(in the rows, 128 means zero)
Named moves, each a turn or a mirror, and the order they were made in; the first pair answered:
move Q689:
[128 152 135 112 156 112 125 129 142 157 132 139]  ->  [126 150 136 112 159 112 124 131 141 155 129 136]
[150  91  77 137 158 124 168 152  88  88 194 179]  ->  [150  90  77 138 159 125 170 153  90  86 195 179]
[155 167 166 161 112 111 126  74 164 128 109 143]  ->  [158 179 170 167 111 107 128  99 152 126 102 141]
[135 143 128 139 125 120 145 173 110 110 139 156]  ->  [126 102 119 122 131 135 144 102 147 116 163 167]
move Q395:
[153 134 191 151 107 119 105 139 143 150 104 109]  ->  [155 146 184 154 114 121  99 153 126 149 104 108]
[119 118  99 157 121 135 114 125  68 115 137 107]  ->  [112  79 121 145 104 133 125  90 110 118 139 106]
[133 146 105 120 140 151  84 124 109 140 121  79]  ->  [127 110 123 111 121 148  93  93 146 143 122  81]
[112 136 163 139  90  87 149 150 128  97 133 201]  ->  [114 145 156 142  96  86 145 161 119  95 131 203]
move Q67:
[119 137 122 135 172  84 148 109 167 143 143 185]  ->  [118 130 125 133 165  77 156 123 161 152 139 181]
[133 124 116 145 135 137 138 129 122 112 154 146]  ->  [133 119 116 142 135 135 142 129 129 112 155 149]
[133  74 180  95  81 106 185 127 141 144  94 145]  ->  [141 111 178 105  81 101 181 176 106 144  79 136]
move Q631:
[135  88 173 133  96 119 140 153 144 104 133 149]  ->  [135  91 173 132 101 121 135 135 154  96 141 155]
[118  80 118 116 157 116 169 136 123 152 160 151]  ->  [119 100 121 120 154 123 130  74 154 123 162 152]
[110  88 103  92 141 131 146  89 143  99 159 131]  ->  [112 109 111  94 119 136 114  79 150  94 136  93]
[115  87 180 149 130 123 175 111 137 124 158 163]  ->  [116 107 189 154 121 131 140  71 156 107 151 145]

Each pair is two moves apart.
[142 128 142 120 143  87 157 122 160 157  96 147]  ->  [149 147 142 128 141  84 151 131 155 149  88 149]	Q631 Q689
[134 185 109 124 160 124  88 106 141 125 137 163]  ->  [124 122 124 104 142 116 124  79 177 151 145 168]	Q67 Q67
[110 104 141 114 144 108 151 109 160 143 140 161]  ->  [126 166 141 140 143 103 138 168 118 127 121 156]	Q689 Q67
[130 130 107 118 138 168 103 138 100 139 137 113]  ->  [123  89 120 109 125 164 126 113 135 144 140 120]	Q631 Q395
[134 139 135 135 133  87 177 184 116 136 140 185]  ->  [132 122 149 128 125  96 147  94 178 113 152 193]	Q395 Q631
[140  91 141 102 117 126 135 130 130 115 132 119]  ->  [143 131 120 114 139 136 114 147  99 105 136 120]	Q395 Q67
[142  91 123 109  90 143 116 134 138 117 129 109]  ->  [145  90 118 114 101 133 140 163 124 121 135 133]	Q689 Q631
[142 167 166 138  94 103 144 181 120 120  84 106]  ->  [127 125 139 115 119 143  99  46 173 110 130 122]	Q67 Q689
[106 125  90 101 170 122 115  65 149 190 133 126]  ->  [118 101 148 103 111  88 151  94 184 187 106 115]	Q689 Q395
[128 144 133 131 116 139 163 188 120  92 113 122]  ->  [119 151  92 126 156 163 134 155 102  96 138 136]	Q689 Q395
[169 130  94 157 135 151 140 133  94 101 176 133]  ->  [165 110 113 148 113 153 129  83 138  94 171 122]	Q631 Q395
[139 155 117 147 154  95 148 135 101 141 113 143]  ->  [140 171 113 151 158 104 124 109 105 126 118 137]	Q67 Q631
[125 138  94 133 185 140 134 109 119 105 161 203]  ->  [124  93 133 123 145 122 162  82 171 106 151 194]	Q689 Q395
[121 133 135 131 142 145 111 120 132 103 136 135]  ->  [125 120 147 130 132 142 118 119 146 106 131 134]	Q689 Q395
[116 147 113 113 141 109 111 106 167 162 129 127]  ->  [117 159 106 116 150 113 110 111 156 164 129 128]	Q395 Q67
[171  84 120 142 142 114 157 119 115 129 113 156]  ->  [180 130 128 158 135 112 138 137 102 107 100 145]	Q631 Q689
[125 110  99 130 139 155  62  57 166 125 166 103]  ->  [128 136 118 134 101 144  59 141 124 149 118  35]	Q631 Q689
[137 122 117 109  98 147 109  72 119 140  96  94]  ->  [136 103 126 103  91 135 132  96 117 158  91  92]	Q67 Q67
[140  83 114 106 137 134 164 135 134 152 145 143]  ->  [146 107 113 117 151 135 157 118 139 124 154 172]	Q689 Q631
[123 100 130 144 110 137 145 100 127 109 157 145]  ->  [122  97 134 143 107 127 168 143 110 125 145 137]	Q67 Q67
[158  99 208 121  62 100 156 168 129 148  84  93]  ->  [142  60 178 101  91 133 118  47 174 146 120 105]	Q67 Q689
[124 136 143 135 126 115 129  93 175 103 130 146]  ->  [127 183 128 147 139 117 112 145 123 106 118 131]	Q395 Q631
[122 147 120 146 131 146 105  97 126 126  67  82]  ->  [118  96 133 130 115 133 154 120 131 152  68  86]	Q631 Q395
[116 131  96  92 167 144 154 112 125 160 140 143]  ->  [118 106 127  90 135 127 175 110 154 160 129 137]	Q689 Q395
[148 172 146 167 112 129 132 188  76  81 123 133]  ->  [121  48 143 116 115 140 162  76 157 124 159 141]	Q689 Q67
[101 136 192 114 114 125 132 130 166 122 117 117]  ->  [102 130 189 115 121 115 155 162 147 131 121 130]	Q67 Q631
[148 170 124 147 105 138 139 157  89 117 138  52]  ->  [138 158  90 137 140 163 114 104  92 121 167  62]	Q689 Q395
[147 131 160 135  79 115 135 126 173 139 101  82]  ->  [146 135 160 135  80 113 135 137 164 145  99  79]	Q689 Q67
[135 156 143 167 108 121 124 152  96  95 153 153]  ->  [133 125 165 160  85 113 141 131 132  96 148 151]	Q395 Q689
[117 126 118 116 162 118 144 156 123 148 113 136]  ->  [119 149 109 123 170 129 119 141 118 129 118 137]	Q67 Q67
[133 115  98 110 137 144 133 160 104 112 132 155]  ->  [131  89 117 104 116 136 152 155 126 119 127 153]	Q395 Q67
[123 203 109 121 175 109  68  74 124 126 122 132]  ->  [112 116 145  94 138  90 117  41 185 153 123 128]	Q395 Q67
[111 108 145 110 118 112 159 175 139 137  98 141]  ->  [105  88 138 101 126 127 142 106 172 131 113 148]	Q689 Q631
[124 125 129 120 106 131 128 127 132  91 136 157]  ->  [125 138 120 125 113 131 129 148 115  93 134 159]	Q67 Q395
[139 108 111 122  86 142 110  96 139  91 162 139]  ->  [144 150  97 134  95 144  96 140  91  90 151 123]	Q395 Q631
[139 116 165 137 115 124 136 194  81 167 102 125]  ->  [132  65 182 121  97 122 144 136 135 170 106 127]	Q395 Q689
[119 104 118 111 127 138 159 117 136 151 141 135]  ->  [126 128 116 120 127 131 158 155 110 153 127 127]	Q67 Q67
[135 141 104 161 153 169 104 107 102 101 150 126]  ->  [132 135 107 155 144 174  93  97 108 112 138 104]	Q631 Q689
[138 116 116 124  70 163 106 159  93 146 111  62]  ->  [138 135 106 129  83 177  78 119  95 123 121  73]	Q67 Q67
[132 169 174 134  94  90 131 210 120 158  66  77]  ->  [104  73 160  93  96 117 116  92 181 189  91  63]	Q689 Q631
[115 121 119 120 131 125 141 144  71 170 141 137]  ->  [109 110 113 113 137 140 123  83 107 156 157 147]	Q689 Q631
[143 140 148 146  85 113 124 173  86  91  86 109]  ->  [141 114 168 140  65 110 131 152 116  89  85 106]	Q395 Q67
[162 195 106 120 137 115 135 134  86 121 132 161]  ->  [157 116 148  97  92  96 181 103 155 145 125 153]	Q395 Q67
[136 135 164 133 113 117 125 133 144 122 113 125]  ->  [137 121 164 126 111 119 126 126 151 129 117 127]	Q689 Q67
[126 129 165 130  98 104 148 125 138 140  99 122]  ->  [121 116 156 120 107 115 137  87 153 142 109 125]	Q67 Q689
[158 169 140 138 127 123 119 155 143 116 150 135]  ->  [155 173 142 136 116 128 107 151 143 117 144 118]	Q67 Q631
[150 171 125 157 114 134 123 158  82  60 142 146]  ->  [141  87 167 133  70 120 167 114 152  78 143 140]	Q395 Q67
[111 123  93 122 101 152 104  97 139 163 107 129]  ->  [114 147  85 134 110 151 100 126 110 161 101 128]	Q395 Q689
[152 129 132 160 116 158 100  66 152  39 167 158]  ->  [158 169 119 170 133 160  93 105 111  35 163 156]	Q395 Q689
[127 121 131 125 145 128 149 170 105 160 132 128]  ->  [130 116 138 125 133 125 155 174 113 158 126 122]	Q395 Q67
[112 149 117 117 134 124 107 122 116 131 128 136]  ->  [109 135 131 111 114 124 112 118 133 137 118 118]	Q395 Q631
[123  98 145 115 108 160 126  79 148 103 142 126]  ->  [125  82 158 111  92 138 166 140 133 133 124 113]	Q67 Q67
[115 164 154 122  95 129  77 102 158  70 110 137]  ->  [100 107 150  95  90 138  89  80 170 104 113 115]	Q631 Q689
[122  96 138 120  96 131 160 143 133 127 135 117]  ->  [124 102 128 126 116 129 168 142 127 120 152 145]	Q67 Q631
[128  93 142 122 122 112 127  84 156 125 141 144]  ->  [139 116 166 139  97  93 143 143 138 116 118 136]	Q689 Q395
[112  49  86 103 139 177 144 134  79 153 155 100]  ->  [130 123  95 136 136 156 141 208  40 126 135 106]	Q631 Q689
[114 150 144 118 136 120  95  74 172 152 110 126]  ->  [117 188 121 129 158 117  99 141 116 160 105 125]	Q67 Q395
[104 164 141 133 125 123 127 131 106 143  85 113]  ->  [104 165 135 134 128 133 110  93 123 130 100 121]	Q67 Q67
[156 160 159 161  87 114 132 198 105  79 105 118]  ->  [153 134 137 160 136 114 161 149 125  61 158 201]	Q631 Q631
[115 109 146 129 136 132 152 117 148 122 139 147]  ->  [115 123 125 130 157 144 139 115 133 119 148 151]	Q395 Q689
[116 109 171 145 111 115 139 123 148 142 135 143]  ->  [109 113 137 139 144 136 121  93 135 144 153 150]	Q395 Q689
[130 143 121 140 158 120 128 102 145 104 148 181]  ->  [131 150 111 140 169 120 131 125 125 110 150 181]	Q67 Q395
[137 116 144 121 118 108 152 149 121 153 104 150]  ->  [139 116 134 125 137 111 152 123 126 139 121 179]	Q395 Q631
[122  99 105 124 134 160 127 142 106 153 142 138]  ->  [120  90 107 120 136 162 128 123 122 149 146 148]	Q631 Q67
[137 111 128 135  84 143 116 122 116 100 124  78]  ->  [141 117 120 140  95 138 135 161  89 106 124  91]	Q631 Q67
[120 158  86 144 160 112 143 128 124 176 151 140]  ->  [118 120 105 137 137 100 166 122 151 189 145 137]	Q395 Q67
[132 155 113 132 159 144  69  56 159 104 131 152]  ->  [149 193 147 157 128 103 120 194 109 112  87 142]	Q67 Q689
[126 194 170 129 108 101 132 168 147 129 105 144]  ->  [126 178 178 124 100 105 123 121 178 117 116 146]	Q67 Q395
[129 101 126 142 115 153 146 127 144  99 149 140]  ->  [127  98 135 137 102 153 142 122 151 100 137 121]	Q631 Q67
